Each row is where one point has got to under a steady rotation. How many ticks took it there?
The counts run from 0 to 471.
[ 27   1   4   3  15   4 -23   7   6   1   6 -11 -16   0 -27 -18  -2 -25
  -9   1 -16 -17 -14  -1   5  -3  -1 -21  -7   0   5   4 -18 -10   3 -21
 -11  16   1 -15  12 -15  -4   2  15 -14   1   4 -16  -7  -6  10  51 -18
 -12  -7 -16  13 -18 -11  12 -22  -2  -2  22   4  -1] => 422
[ 20  -4  -6  -4  -8  14 -11  11   4   3  17 -21  11   8 -24 -10  13 -16
   0  18 -17  -1 -11   7  -8 -17  -1 -19   1  13   3  15   8  -1  14 -17
  13  20   2 -15  19 -21  -5  -3   8 -32   0  -7  -4  -8   0   6  29  -9
  15 -11 -24  23 -14 -15  -1 -30 -11  -5   8 -10 -10] => 256
[  3 -14  -3  -2   3   8 -24  -1   3   7 -15   8   8   4 -21  -1   6 -23
  -3  30 -20  -1  -5  -7  -6  -7  -5  -7   7   6  -2  18   2  13  12  -5
  12  20  15   1   8  -5  -6 -14   2 -33 -16   2 -22 -26  -7   1  24 -15
   9 -15 -22  17  -8 -15 -18 -32 -10  -5   3   2 -12] => 236
[  6 -18   9  -8   6  15 -24  -5   2   0 -15  -2  -5   7 -20   1   1 -24
   8  19   2   2 -10 -15  -4   2   1  -2  20   0  -3  21  -6   1   5 -23
  10  19   5 -10  17 -10 -11 -25  17 -41  -6  11 -16 -16 -12  -3  18 -24
   3   5 -19   3  -6  -9   1 -28 -11   8   6  -7 -10] => 282
[  4 -16  -3 -11  18   5 -32 -12  13 -10  -7   7 -11   9 -22  -3   9 -26
   4  30 -11 -14 -18  -3  -2  -3 -22  -3  -6   2 -11  10 -23   7   2  -5
  -7  11  10 -17   4 -17  -7 -18   6 -23   0  11 -11 -10 -19  20  27 -28
  -1   3 -20   5 -11  -8   2 -27   7   8   8  -4  -7] => 414
[  4  -6   4  -2   4   2 -18   9  16   7  -8 -11  -3   5 -23 -14  -5 -14
  18  22   3  -3 -14 -26  -5 -21  -4  -3  19   5   7   5  -9  -9   7 -10
  -8  14  11 -21  22  -6 -17  -7  15 -39  17   7  -8 -16  -1  -2  28 -12
   8 -21 -14   2  11 -29   0 -23 -10   3   4  -1   7] => 147
[ 20  -9  -4  -6   0  11 -17  12  10   2  17 -27   4   6 -27 -21  17 -20
  10  15  -9  -6 -11   1  -2 -15   8 -16   7  15   2  13   7 -14  -4 -16
  11  16   3 -23  17 -15  -7  -7  13 -36  13  -1  -5 -11  -6   1  23  -6
  12  -2 -31  25  -1 -18   1 -31 -17   6  10   4  -7] => 127
[ 16  -4 -13  -5   4  15 -14  10  17   4  14 -15  15  15 -17   2  13 -14
  -1  26 -13  -9 -16   9 -10 -19 -14 -15  -8   5   9   9 -14  13  11  -3
  -8  19   9 -14  20 -24   6   3   6 -23   5 -26   4   4   7   9  33 -10
  14 -17 -23  19 -15 -21  -2 -24 -10   0   3  -7  -8] => 386
[  8 -21   4  -9  -9  14 -18   5   0 -11  11 -14   9  15 -29   0  16 -17
   6  17  -7   4  -7  -8  -9 -13 -20  -7   5   3  -2  15 -12   9   9 -26
 -12  22  -2  -4  21 -26  -8 -24  -2 -30   0  -5  -8   1  -6  11  27 -16
   8   5 -20  11  -9 -11   6 -27  -9  12   0 -15 -22] => 169
[ 11 -14   6   9   0   7 -25   9  11   3 -12 -17 -12   2 -19 -17  -4 -18
  10  23  -5 -13  -4 -19   9 -20  -6  -3   3  -1   9   8 -15 -10  -5 -10
 -20  20   8 -14   8  -3 -10  -4   9 -18   6   8 -18 -36 -13   0  31 -10
   0 -18 -18   8   5 -33  -6 -22 -18   2  22  14   2] => 113
[ 14  -2   1  -3  -1   5 -29   6   4  -6   1 -14 -15  -1 -24 -22   5 -16
   9  23  -6 -13 -14 -16   5 -27  -2  -4  -3  12   1   9  -8 -13 -11 -12
 -14  14  11 -17  11 -12 -15   0  11 -25  28   5  -9 -20 -21  13  26 -13
   1  -7 -30   9   6 -21   7 -22  -7  -1  12   4  -2] => 375
[ 10  10   1  -7  -2   0 -15   0  21  -2  -9  16  15  14 -35   2   8 -17
   9  21 -16   6 -23 -16  -6 -12 -21 -13   9   2   6  18 -21  11  16  -6
  -8  23   8   4  21 -21 -10 -16   1 -27   0 -11  -6   9   4  15  29 -10
   1  -5 -14  -2  -5  -2   1 -16 -16  11   4 -12 -11] => 184
[ 25   8 -12   0   0   9 -14  10  22   4  20 -12   9   9 -28 -27  11 -25
  10  13 -18  -5 -19   4   3 -21   6 -26  -1  16   6  14 -11 -12   3  -6
 -11  22   4 -14  19 -12  -4   2   8 -20  12  -3  -4  -2  -6   2  30  -5
  -1 -11 -32  19   3  -4  -1 -25 -13   1  17  -4  -8] => 469
[  1 -15   6  -6  13  10 -33   1  10  -2 -18   1 -11   5 -24  -9  -7 -28
   1  27  -3 -10 -13 -22  -2  -2  -9  -2   9  -5  -6   6 -14  -4  -3  -6
  -4  12   8 -21   2  -5  -9 -22  14 -38   0  16 -17 -21 -13   6  26 -29
  -3 -12 -18   6  -5 -13  -2 -23   3   4   8   1   0] => 281
[ 16   2  -5   2   3  11 -20  -1  14   7  -3   3  -1   8 -12   6  16 -26
  -4  26 -15  -9 -17  13   8  -2  -9  -8  -3   4  12  15  -8  11   4  -8
   0  26  11   3  19 -30  -2  -3  21 -19 -15 -10  -8 -15  -6  11  27  -8
   5   8 -30   2 -14 -27  -2 -29 -10   1  12  -5 -18] => 157
[ 17  -8   5   1   3  -3 -22   4  13   0   9 -16  -2   3 -24 -17   5 -13
   8   8 -25 -13  -8   0   8 -19 -19  -7   5  17  -4  14  -2   6   8 -13
  -5  22   3  -7   2 -25   8  -8   2  -2   0 -10 -17 -10  -1  11  37 -10
   4 -19 -18  37 -14 -10  -8 -20  -3  -4  15  -2 -12] => 338
[ 17   2  -1   2  15  -6 -18   8  21   1  -4   8   5   3 -20  -9   5 -17
  -1  22 -25 -11 -29   2  -2 -20 -15 -19  -1   9   1  15  -9   8   8   9
  -6  19  31  -6  13 -25   2   2  -5 -17  -3 -13 -16 -11  -2   5  23 -16
  11 -20 -23  18  -3  -1 -16 -23  -9  -3  10  10  11] => 353
[ 30   3   4   7   1   3 -16  17  -1   5  10  -6  -3  14 -23   1  14 -18
   1   3 -23  -5 -14   0   2  -5  -4 -18   6   0   5  18   1   8  20 -29
   1  25   4  -3  27 -34   0  -5   8 -21  -7 -14  -7   4   7   8  38  -2
   7 -12 -18  15 -19 -17   7 -27  -8  -1   8  -2  -3] => 176
[ 13  -5   2  -6  -4   7 -13  11   9   1  21 -20   8   7 -23 -10  19  -6
   0  21 -16  -6 -12   1  -9 -29 -15  -5  -1  13  -1  11   2   8   8  -8
   1  20  12 -11  12 -30  -1   2  -1 -24  16 -16  -2  -7   2   7  35  -5
  20 -20 -24  26  -8 -22  -3 -25 -11  -1   0  -6  -5] => 257
[ 16  -7  -8  -5   4  15 -18  -6   9   0   4   1   7   1 -22   4  -6 -21
  -2  23 -28  -7 -19   1  -4 -16  -7 -18   1  10   4  18  -2  10  21  -2
   2  25  10  -2  14 -25   2 -11  -1 -23  -6 -20 -10   3  -2   5  27 -18
   8 -21 -21  19 -16   5  -7 -20  -2  -7   5  -8 -13] => 8
[ 20   4   3   2   9  -2  -7  22  19  10  11  -6   8  16 -17  -6  22 -11
   7   7 -13   2 -28  -2  -6 -10 -14 -17   2  -6   7  11 -21   9   6 -10
 -24  18  19 -12  28 -28   1   4   7 -17   5  -8  -9   3   4  10  38  -7
   3  -3 -23   8  -6 -19   1 -23 -17   9  12   6   5] => 306
[ 10   2   1   4   5  -2 -28   4  17   8  -2  -5   3   6 -25 -11  17 -21
   3  19 -18  -3 -15  -2  11   3 -16   2   5  12 -10  18  -4  15   3 -15
  -2  31   5  -3   6 -22  11  -5  26 -18  -8   1 -21 -19   4   5  33  -4
   6   6 -37  22  -5 -14 -10 -24 -14   0   8 -11 -14] => 453
[ 11   0   4  11   7   0 -23  15   3   8 -14   3  -7   7 -28 -15   1 -29
  -2  12 -12  -3 -12 -19  -3   1   0  -7  17  -7   2  12  -9  -3   8 -22
   3  13   8 -13  10   3  -5  -3  21 -26  -8  15 -17 -22  -9   0  40  -9
   0 -15 -14  13  -7 -26  -9 -23 -12  -1  11   5   4] => 194
[ 16 -10   2  -6  16  10 -23  -2  11   3  -4   7 -14   3 -23   2 -13 -18
   7  19 -17  -7 -31  -9  -4 -11 -12 -20  -2  -7   4   7 -24   2  11  10
 -18  15  16 -12  20 -20  -3 -11   0 -36  -3 -15 -13   3  -4   7  24 -31
  -6 -14 -13   2 -16   3  -6 -16   5   6  19   2  -1] => 266
[  6 -24   0 -12  11  13 -28  -4   3  -6   4  -7  -8   8 -27  -5   0 -27
  -5  22  -4 -10 -15  -2  -7   6 -12 -14  -7   1  -5   3 -25  -2   3 -14
 -14  11   3 -15  10  -5  -9 -22   7 -35   2   5 -14  -9 -18  12  34 -29
  -4  -1 -16  13 -13  -6   4 -27   8   6  12  -3  -8] => 38
[ 18   6   9  -1   9  -4 -25   8   9 -15   5  -4 -12   2 -37 -10  -2 -14
   5  13 -23 -13 -22 -10  -2 -20 -26 -11   9   7   2  12 -12   6  15  -4
 -11  17   7 -16   8 -32  -6  -2   4 -20  11 -18  -6   2   2  10  42 -14
   3 -24 -11  15 -13  -7  12 -11   4  -6   4  -9  -3] => 49
[ 14   3   0   6   8   0 -26  13  16  13  -2   6  -5   2 -21  -2  -3 -14
  15  19 -12   8 -35 -13   1   1   0 -11  12  -7  -1   5  -7  10  14   7
 -11  13   3 -16  22 -22   2  -3  24 -39   1 -13  -7  -3  11   4  28 -13
  -1 -13 -30  15  -9 -10  -7 -22 -11   7   3  -4   1] => 16
[ 16  -7   2   4  23  14 -13   1  21  20  -4 -12   0  12  -8  -2  -4 -25
  -4  23  -4 -14 -11   0  -8 -16 -15 -14   7   1  13  12 -23  -7   5  -1
 -15  17  27  -8  18  -7 -10  -6  11 -17  -5   9 -22 -18  -2   4  37 -22
   7 -16 -10   1  -2 -32 -17 -25 -14  -4  23   8   6] => 402
[ 11 -12   3   5   4  -2 -24   7   3   3  10 -23  -4   4 -27 -20   3 -15
   6   4 -23  -9  -2  -7   4  -3 -16  -2   4   9  -5  14  -3   0  17 -30
  -5  19  -5  -9  -1 -13   5  -7  13 -16 -11  -4 -18 -19  -1   5  42  -9
   3 -13 -21  38 -19 -21  -9 -25 -10  -4  18  -3  -8] => 209
[  8 -22   6 -14   4  16 -16   2   9   2   5 -17   4  16 -19  -8  21 -23
   2  18   2  -8 -12   2 -10  -7  -2 -10   1   8   6  20 -16  -9  -5 -27
  -7  19  15 -12  19 -15  -9 -16  -1 -28   2  14  -7 -13 -19   2  27 -16
   2  14 -24   7   6 -16   2 -32 -13  12  12   2 -15] => 416
[  4   3  -6   2  -1   5 -21  -4  18  -6 -16  19  12   4 -22  -1  14 -23
  -6  33 -14  -3 -11 -13  -3 -18 -23  -4  -2   3   4  20 -32  12  -2   0
 -12  20  26   5  10 -19  -8  -3  -1 -18  -1  -2 -10  -9  -8  12  28 -10
  10  -5 -20  -2  -1 -18  -8 -16 -20   4   7  -9  -7] => 447
[ 10   3  -3   3   6   9 -15  14  15   9  -7  -6   2   8 -23 -20   1 -20
  12  21  -1   2 -28 -17  -8 -10  10 -13  14   0   9  12  -8  -6   8  -3
  -3  15  12 -19  24 -14  -9  -3  26 -41  15  -1  -7  -9   3  -2  28  -3
  -1 -11 -22  -5   9 -17  -1 -19 -19   2  10  -5   3] => 146
[ 15  -2  -4  -1  -7   6 -10  14   7   3   2   9  19  10 -25  -1  14 -20
   3  20 -26   2 -17  -3  -8 -14  -5 -23   4   8   3  23   8  11  16  -9
  10  27  20  -2  27 -24  -4  -7  -8 -32  -7 -18 -12  -1   3   4  18  -6
  10 -15 -26   9  -9  -7 -11 -31 -21   4   1   2 -10] => 351
[ 13  -1  -7   1  12   4 -28   7  16  10  -8   0  -3   5 -19 -15   8 -29
   5  22 -17 -12 -18   4  10  -1   8 -17   4   8  -4  11  -1 -10  -5  -1
  11  15  17 -11  11 -10  -2   0  20 -25  -2   8 -20 -28 -15   3  25 -15
   2  -2 -29  14   4 -13  -9 -32 -12   0  18   9  -8] => 240
[  8 -10   2  -4   0  12 -16   0  11  -7  12 -23   9  10 -25 -16  15 -11
  11  13 -20 -12   2  -2   2 -23 -18  -5   4  20  -1  24  -3   5   8 -21
 -13  27   9  -6   4 -17  -6  -4  -9  -6   6  -4 -15 -15  -4   4  34  -7
  12 -12 -20  31  -6 -19 -12 -25 -13  -3  15  -6 -18] => 337
[ 21 -17   3   0  -7  19 -20   5  -7  -1  -2 -13  -3   3 -27  -4  -7 -19
   8   7 -12  -3 -18 -19  -3 -10   3 -18   3  -3  11  12   2  -4  11 -16
  -1  23  -6  -8  24 -15 -13 -21   2 -42  -5 -15  -8   0  -6  -4  23 -14
  -9 -13 -19  10 -14  -2   3 -24 -11  12  17   1 -11] => 134
[  8 -17   0   3 -18   4 -23  19 -11  -7   3 -12   1  13 -29 -14  19 -17
   8  14  -7  -1  -5 -25  -3  -8 -10   3   5  -1  -2  19 -10   4   2 -27
 -15  19  -8  -3  14 -11  -9  -9   6 -29   2  -3 -11 -17 -10   2  32   3
  -2  -3 -24  17  -4 -26   4 -25 -19   6   7  -1 -15] => 458
